(in the rows, 128 means zero)
One turn sends every row of this set to another row. A few are shown first. Where does it send the rows asked after them?
Q_100: [119 170 111 154 136 132 125 110 151 135 156 134 112 118 146 111 130 122
 137  92 135 119 135 153 172  97 122 156 138 113 109 123 136 136 130 118]
Q_892: [117 106 139  96 131 106 111 102 112 132  91 130 107 155 109 144 113 132
 126 109 114 111 128 140 113 161  80 135 128 144 100 126 118  95 146 152]
Q_364: [153 124 135  97 147 134 144 122 141 163 135 138 121 127 120 107 150 136
 133 115 109 150 130  88 106 162  91 137 124 150 133 157 128  89 126 146]
Q_20: [128  96 133 149 129 126  96 117 104 143 125 116 127 144 117 121 146 176
 114 143 103 126 138 133 138 145 149 191 102 137 157 138 107 124 150 117]
Q_265: [131 126 111 155 126 110 176 164 116 107 161 123 134 153 128 146 140 122
 126 141 109 117 127 132 132 129 172 156 133 128 154 102 119 163 111 105]
Q_664: [139 117 147 132 124 159  92 112 124 137 110 141 144 138 109 142 180 166
 138 139 163 135 123 107 128 122 147 119 141 165 151 140 137 142 153 122]
Q_857: [100 153 155 123 118 141 108 134 134 130 114 157 154 114 110  93 143 129
 126 146 140 120 151 132 195 128 122 125 117 146 131 128 144 141 147 135]
Q_66: [142  93 133 100 141 138 160 105 147 130 132 128 125 102 100 103 124 123
 106 179 137 143 126 116  93 145 139 120  82 163 125 141 114 128 117 113]
Q_873: [158 123 127 108 131 121 133  97 129 157 121 105 134 109 128  92 150 116
 128 119 119 144 122  75 112 158  94 135 129 136 146 140 102 101 118 149]
Q_65: [128 108 138 122 139 152 113  99 138 130  81 134 134 151  87 137 163 156
 127 126 151 119  99 112 135 112 147 131 132 155 137 152 135 122 163 115]
Q_244: [156 141 139 112 170 110 144 131 128 141 119 122 118 138 138  90 143 132
 123 124 122 164 138 104 105 150  77 127 118 151 135 167 113 111 117 156]
Q_133: [160 130 110 143 126  94 158 143 119 113 174 108 142 123 124 151 115 119
 125 132 135 157 125 172 105 142 144 140  91 134 134 116 142 138  91 124]
Q_809: [123 159 123 133 142 128 136 119 129 110 109 101 131 152 136 151 149 125
 153 149 135 111  98 161 139 104 169 116 157 108 141  88 144 135 126 125]
Q_178: [145 111 140 131 112 162 108 145 113 134 143 161 118 106 124 124 131 150
 128 178  82 126 151 137 118 154 115 124 115 132 100 126 149 121 165 125]
Q_692: [161 165 119 122 138 105 125 156 151 110 161 115 122 122 144 101 129 109
 148  85 121 138 109 144 116 105 103 141 126 117 125 139 149 134 106 136]
Q_738: [140 127 152 169 118 153 113 144  99 144 133 156 134 110 137 105 126 138
 125 174 101 125 159 148 145 150 112 129 109 122 118 119 145 144 167 137]
Q_477: [166 122 135 141 119 169  83 147 110 113 118 144 124 128 117 110 150 156
 147 165  92 112 147 136 128 141 108 124 114 111 114 128 143 132 158 113]
Q_14: [117 113 117 100 101 128 112 148 124 126 106 126 124 128 113 104 120  87
 120 136 135  79 135 110  70 162 107 124 121 135 142 130 100 144 127 128]
Q_650: [115 169 123 152 132 101 125 105 140 136 144 126 120 104 144 118 138 116
 151  97 135 114 125 157 169 100 122 164 138 113 121 107 137 134 125 124]
Q_395: [111 129 112 116 105 125 109 125 108 109  95 109 142 142 121 110 119  79
 103 157 157 125 119 144  78 154 112 110 103 144 120 128  95 148 140 137]
Q_500: [123 160 113 109 165  95 143  95 143 111 115 105  89 134 155 138 119 112
 116 107 135 117 139 155 137  99 117 127 144 124 102 112 120 128 104 123]
Q_101: [122 131  99 152 117 134 170 160 120 117 162 122 140 170 133 154 138 125
 115 138 119 131 134 133 139 129 170 150 146 127 141 109 113 154 122  96]
Q_441: [118 122 156 143 147 141 125 121 126 131  75 132 147 168 106 120 158 152
 121 140 149 120 116 115 163 109 151 131 134 146 163 145 131 143 154 128]
Q_895: [173 129 139 172 127 118 156 149 115 127 160 153 129 108 141 142 119 131
 152 113 125 138 130 148 121 100 120 137 129 121 130 121 174 156 121 118]
Q_492: [123 160  83 121 131 132 164 133 109 120 125 106 125 156 149 150 128  95
 130 138 148 142 111 142  88 127 145 114 165 134 136 103 109 127 128 105]
Q_733: [120 137 132 115 144  94 112 114  97 128  84 119 112 156 136 134 126 115
 116 118 134 125 145 144 103 165  68 121 128 144 111 131 105 113 139 158]
Q_229: [152 122 100 137 126 106 174 144 125 124 169 102 139 134 123 161 102 109
 100 123 139 150 138 159 109 146 141 133 101 134 127 124 136 140  94 116]
Q_947: [168 121 131 168 130 135 154 154 116 127 164 144 128 121 139 148 101 137
 122 113 125 141 131 159 134 101 127 133 120 121 132 132 176 145 129 106]
Q_397: [124 156 124 111 170  81 140 104 129  96 111 108  91 136 149 144 139 119
 138 113 138 117 124 159 127  96 115 130 144 133 111 102 123 141 109 118]
Q_559: [130 106 145 111 134 101 118 107 115 123  98 113 112 147 108 134 103 145
 142 149 117 115 126 144 107 169  90 112 134 143 119 125 103  93 111 163]
Q_162: [ 98 135 136  94 111 137 107 132 135 128 122 169 136  99  92 110 142 133
 120 126 130 113 147 120 175 133 117 139 113 164 121 136 143 118 152 112]
Q_367: [142  87 136  98 142 128 155  94 120 126 109 119 129  99  93 101 112 124
 136 155 153 142 136 121  89 135 113 122  91 158 119 135 124 159 110 130]
Q_158: [139  99 140 192 139 141 134 127 103 146 111 131 125 166 130 123 152 153
 111 160 107 117 140 121 131 145 141 161 119 125 144 137 104 152 163 125]
Q_900: [136  88 123 160 136 142 123 111 120 144 126 120 109 149 119 129 154 157
 101 157  92 113 123 114 116 154 153 171 116 134 130 136  96 125 170 115]
Q_429: [114 106 113 106  92 146 107 115 129 114  99 127 126 135 111 115 124  83
 108 150 135  98 107 121  77 144 120 119 114 138 111 124  96 133 153 116]
Q_945: [151 117 131 111 145 122 148 126 139 116 124 107 142 118 117  87 127 109
  94 169 147 159 130 121  94 142 125 114  75 154 136 157 111 147 105 134]
Q_420: [129 158  87 135 123 115 153 130 100 115 134 109 128 144 153 156 156  91
 136 138 147 139 108 138  82 128 146 127 149 134 145  94 107 140 123 105]
Q_783: [158 153 110 129 135 127 139 146 146 122 165 115 119 126 145 103 100 108
 136  85 124 149 110 144 111 101 101 132 132 121 118 150 150 132 114 138]
Q_818: [121 159 121 123 155 139 138 113 128 117 110 106 120 151 145 151 133 135
 129 139 139 120 115 162 150  99 171 113 162 115 131  89 146 128 142 116]
Q_432: [109 127 142 114 137 130 104 133 114 107 134 153 121  97 100  99 148 146
 117 142 135 101 150 125 179 140 122 135 114 171 132 110 116 142 161 101]

Q_492 goes to Q_947
Q_857 goes to Q_395
Now find these:
Q_420 goes to Q_895
Q_162 goes to Q_429
Q_477 goes to Q_559

One turn sends every row of this set to another row. A few are shown first. Where does it send the rows asked after them?
Q_764: [ 56 125 108 102 149 130 163 129 144 102 149  93 145  87 115 148 132 158
 112 161  70 100 139 152 130 132 126 128 156 117]
Q_94: [ 61 121 123 113 149 122 163 136 168 100 135 104 153  81 125 149 136 145
 112 147  95 104 140 133 135 113 118 139 144 115]
Q_241: [156 131 102 115 143 110 141 122  84 121 125 117 140 160 124 106 142 129
  79 117 140 137 172 125 153 174 122 106 156 177]
Q_300: [166 119  96 112 152 122 117 131  88 119 146 102 147 159 105  87 168 142
  96 134 128 141 168 149 136 152 114  96 140 148]
Q_649: [164 140  93  96 130 124 154 129  79 109 112 126 135 160 122  96 142 136
  83 127 108 117 139 111 116 148 101  79 141 148]
Q_226: [ 70 138 127 120 161 134 154 138 164 117 121 118 147  74 122 159 135 124
  88 131 105 105 146 155 133 107 142 130 137 114]
Q_252: [172 129 111 109 146 123 136 131  88 115 133 103 147 158 122 110 141 136
  79 144 125 125 172 114 151 158 124  93 148 183]
Q_791: [ 87 138 122 128 150 150 172 128 118 130 122 103 156  81 100 139 118 135
  87 130 106 101 143 169 127 142 179 138 137  99]
Q_718: [ 69 119 128 105 152 126 165 124 150 107 121 109 126  81 120 148 128 151
 126 153  82  81 137 140 121 113 128 133 154 121]
Q_131: [168 148 105 105 119 120 153 126  93 128 104 123 127 159 126 112 133 133
  81 121 113 117 159 109 125 144 106  76 141 164]
Q_864: [168 134 116 124 132 118 130 128  86 134 125 100 142 158 118 106 144 143
  89 131 139 131 174 129 149 155 122  94 144 178]
Q_626: [ 68 148 110 114 160 145 153 129 141 117 130 117 132  81 113 158 130 131
  80 141  81 101 144 173 124 121 152 115 149 112]
Q_421: [170 117  90  87 130 116 143 120 113 131 124 116 127 158 111  95 162 141
 107 114  95 113 164 117 115 139  92  78 136 126]
Q_844: [ 84 128 133 132 152 138 167 135 147 126 117 108 166  71 110 139 128 128
  97 122 123 103 143 151 135 123 162 149 127  97]
Q_6: [ 85 103 135 114 152 129 166 121 139 118 127  92 146  77 102 127 132 159
 141 147 100  83 142 144 127 126 147 155 146 102]
Q_953: [157 135  89  95 133 110 162 118  92 118 107 137 126 159 130 107 139 121
  78 107 113 122 156 109 127 161 106  92 155 156]
Q_108: [159 144 105 118 137 120 133 133  75 111 127 110 144 161 121 103 143 139
  78 141 132 135 155 127 138 155 112  91 146 178]
Q_433: [ 66 143 111 121 178 141 166 131 149 117 117 110 142  91 118 158 115 127
 101 124 109 105 153 168 116 113 141 141 160 120]
Q_593: [160 108  75  83 145 107 145 113 110 122 127 125 126 160 115  93 165 129
 102 104 102 125 164 124 123 160  97  95 150 125]
Q_688: [ 78 139 138 122 158 139 153 126 142 120 108 116 124  73 121 160 122 133
  97 145 103  86 147 159 127 108 152 132 152 133]
Q_807: [ 90 122 143 134 159 139 156 123 132 131 115 100 145  74 101 137 126 140
 115 137 118  91 152 166 133 124 173 153 142 115]
Q_975: [178 107  99 100 160 123 117 126 106 121 148  97 146 157 108  97 169 135
  97 136 115 130 184 138 144 151 117  96 140 151]
Q_658: [ 73 111 129 121 142 124 178 134 148 113 131  93 171  75 114 132 129 148
 120 136 110  99 136 130 137 130 141 157 132 100]
Q_615: [173 119  84  92 144 124 135 126  94 115 132 116 137 159 104  80 168 139
 100 123 104 124 154 132 115 146 103  83 132 119]
Q_907: [ 55 127 105 111 172 131 176 131 154 105 129 101 146  96 123 150 117 146
 122 139  94 101 146 150 118 119 120 145 167 121]
Q_77: [171 107 101 108 142 113 123 123 107 137 143  93 143 157 104  88 170 150
 113 124 121 131 182 137 136 150 107  96 136 142]
Q_705: [184 109  90  81 150 126 144 122 108 122 129 115 136 158 109  93 162 127
  95 121  93 112 166 116 120 146 111  83 136 124]
Q_549: [ 70 116 111 119 167 133 185 131 141 113 130  89 164  94 109 135 114 151
 133 132 110  96 144 147 119 133 137 163 156 107]
Q_340: [178 131 104  90 133 125 160 126  92 115 114 121 138 158 123 106 136 129
  79 130 102 109 156  95 127 152 112  84 142 155]
Q_256: [ 81 131 117 129 173 145 179 131 135 126 117  99 159  91 106 141 111 133
 112 118 122 101 150 164 118 128 158 158 151 106]
Q_875: [ 75 117 118 118 142 134 180 126 119 115 143  80 167  85  99 127 121 162
 118 151  93 100 135 147 135 152 155 152 144 104]
Q_906: [159 105  87 103 154 107 129 118 100 125 141 107 141 159 109  89 167 135
 103 118 128 139 179 141 144 170 113 111 151 148]

Q_844 goes to Q_658
Q_615 goes to Q_649
Now find these:
Q_131 goes to Q_864
Q_718 goes to Q_688
Q_953 goes to Q_241
Q_549 goes to Q_907
Q_764 goes to Q_626
Q_705 goes to Q_340

